One turn moves every row onto another: examples first, then more rows asked
k_943: [-13   7  34  37   3  14   5  37 -52 -23  50  15   8  44  19  18  14 -45
 -31]
k_979: [-10   4  -1  35   6  -8  -3  72  17  14  -7  15  -3   8  32  45  40 -52
 -13]
k_14: [ 38  -1   9  23  33 -15  30  51 -43  43  27  -8  11  28  42  72   2 -77
  -4]
k_777: [ 24 -12   4  19  58 -58  33   2   4   3  16 -15 -14   1 -26 -15 -30 -36
 -70]
k_420: [  2 -19 -19  27  52 -67  29  37  23  -8  -1  10  -4 -10  12  42   9 -62
   9]
k_776: [ 21  -9  -3  19  20 -58  27 -14  18  -7 -16   1 -11  11  -4  -5 -36 -47
 -54]
k_357: [ 20  26 -14  36  14  12   7  49  -5  45  31 -16  -6  46   5  49  31 -55
 -44]
k_321: [-31   6   9  71  10   2  71  21  14  36  37 -11  23 -13   6  50  -8  -2
 -60]
k_689: [ 31  13  17  10  57  -8  45 -14 -38  35  49 -13  14  21  14 -31  -9 -59
 -48]
k_638: [-27 -18  31  49 -12 -63  70  56 -10  -4  67 -19   0  -1  15  35  28 -72
 -24]
k_664: [ 28   9  48  -6   5  -9  57  13 -10  -3  18   8  34  45  26 -15 -14 -31
 -80]
k_456: [ 12  12 -16  37  30  26  48  -1 -20  52  37  21  -3  -9  35 -15  13 -58
 -12]
k_18: [-12  -8   8  13  30 -46  33  57  31 -12   4  13  19   3  41  38  37 -48
  21]
k_767: [-18  -9  25  48 -17 -21  55  50 -41 -23  53   9  10  41  21  46  11 -77
 -25]
k_11: [ 12   3  39 -32   2 -18  34  24  19 -21  22  -7  28  21   2  -7 -17 -19
 -73]
k_59: [  4 -44  20  54  45 -35  49  48 -16  39  48 -46 -20 -26  29  -7  -6  -9
 -19]
k_695: [ -4   6 -13  64  12  15  79  -7 -14  40  26  28  19  -9  31  38 -20 -46
 -39]
k_121: [ -1  21  43   0  36   7   2  60 -22  49  29 -29  12  10  22  43  37 -51
 -22]
k_241: [  8   4  33 -43   5 -12  35  38   8 -19  25   9  46  38  22   5   9 -33
 -36]
k_677: [ -3 -24   6   2  22 -74  61  39  16 -12  19  10  41  17  25  28  15 -32
  19]
k_755: [  0 -23  15  42  44   7  12  17 -35  47  13 -19 -30 -11  33 -32  11 -45
 -32]
k_620: [  6 -13  -9  25  39 -75  17  -6  21   0 -13  -1 -10   6   1 -10  -2 -43
 -12]
k_867: [ 51  -1 -24  41  -2 -13  62  65  -8  37  51  -8  -7  36  13  58  -6 -64
 -37]
k_554: [  8 -10  17 -25   8 -40  53  44   5 -18  23  21  54  38  33  29  15 -43
   0]
k_257: [ 19   3  11   9  67 -34  45  28 -13  28  65 -36 -12 -15 -26 -21 -17 -47
 -39]
k_442: [ -7   6  49  37  15   4  -3  31 -34 -14  66   2   6   2  10   3  -4   5
 -52]
k_299: [ 20  -5  21  -4   4 -38  40   2  22 -18   5  -6   6  12  -6  -4 -44 -28
 -82]
k_254: [ -7 -23  -2  21  38 -86  39  21  25  -3   6  -3  12   3  13   4  15 -29
  14]
k_624: [  5 -15  11  45  12  20  43   8 -45  39 -10  16 -13   3  35  14 -23 -77
 -58]
k_901: [-26  23  10  49  21  10  16  42  17  44  37 -34   7  11  -4  37  34  -8
 -55]
k_511: [ 36 -17  -6  38   6 -25  86  70   7  41  81 -26 -11  -7  12  16  -6 -30
 -28]
k_801: [ 15  -3   0  26  31   2  56  41   0  53  73 -17 -14 -23  20 -33  23 -28
 -11]
k_625: [ 10   5  53  -5 -11 -12  69  42   8 -12  20  12  51  36  49   9   7 -23
 -45]
k_829: [-14  -3  28  34  12 -69  28  33   1  24  62 -24 -16 -29  20   9  51 -76
 -22]
k_326: [-27  -4  33  43  -5  -8  23  58  24  16  10  -5  25   3  55  22  43  -3
 -34]
k_266: [ 15  -7 -22  34  17 -33  30  76   6   7   8  14 -19  -5  -3  67  -9 -79
 -14]
k_720: [-10  -1  41   2   4 -27  54  61  27 -15  16  11  44  17  55  25  33 -27
  -3]
k_305: [ 33 -38   7  53  29 -47  72  57 -28  33  46 -26   3  -3  39  58 -28 -40
 -10]
k_663: [ 15 -23 -17  32  63 -76  35  17  16  -3   8  -4 -18 -12 -16  21 -20 -52
 -31]
k_993: [ 31   3  29   1  36 -28  37  -3  -9   5  17  -5   7  27  -8 -30 -24 -33
 -88]
k_797: [ -9 -11  39  51 -11 -14  73  22   3  17  27  -3  48  15  66  18   3  -2
 -59]
k_135: [ 20  -2  38  49   9 -31  23  13 -23  -1  66  11   5 -34  15  27 -39   1
 -67]
k_534: [ 18 -11  -9  26  43 -51  59  65   4  11  47 -18 -22 -25 -33  36 -31 -59
 -28]
k_646: [ 24   2  25  35  15  -7  75 -17 -32  26  34   7  43  34  55   1 -19 -41
 -61]
k_88: [ 44   4  14  45   9 -50  20  -9 -25  20  48  27  -5 -35  30  38 -29 -56
 -55]
k_178: [-29   5  63  17  12  -1  47  66  -2  40  34 -37  17 -22   7  41   6 -17
 -60]
k_765: [ 25  10  12  32  19 -57   2  -4 -17  34  46   8 -19 -33  31  15  24 -88
 -32]
k_273: [-14 -14  40  43  -7   2  81  37 -21  30  10  -2  12 -16  17  51 -38 -46
 -78]

k_135 goes to k_88
k_14 goes to k_121
k_266 goes to k_979
Now these:
k_254 goes to k_677
k_511 goes to k_867
k_625 goes to k_664

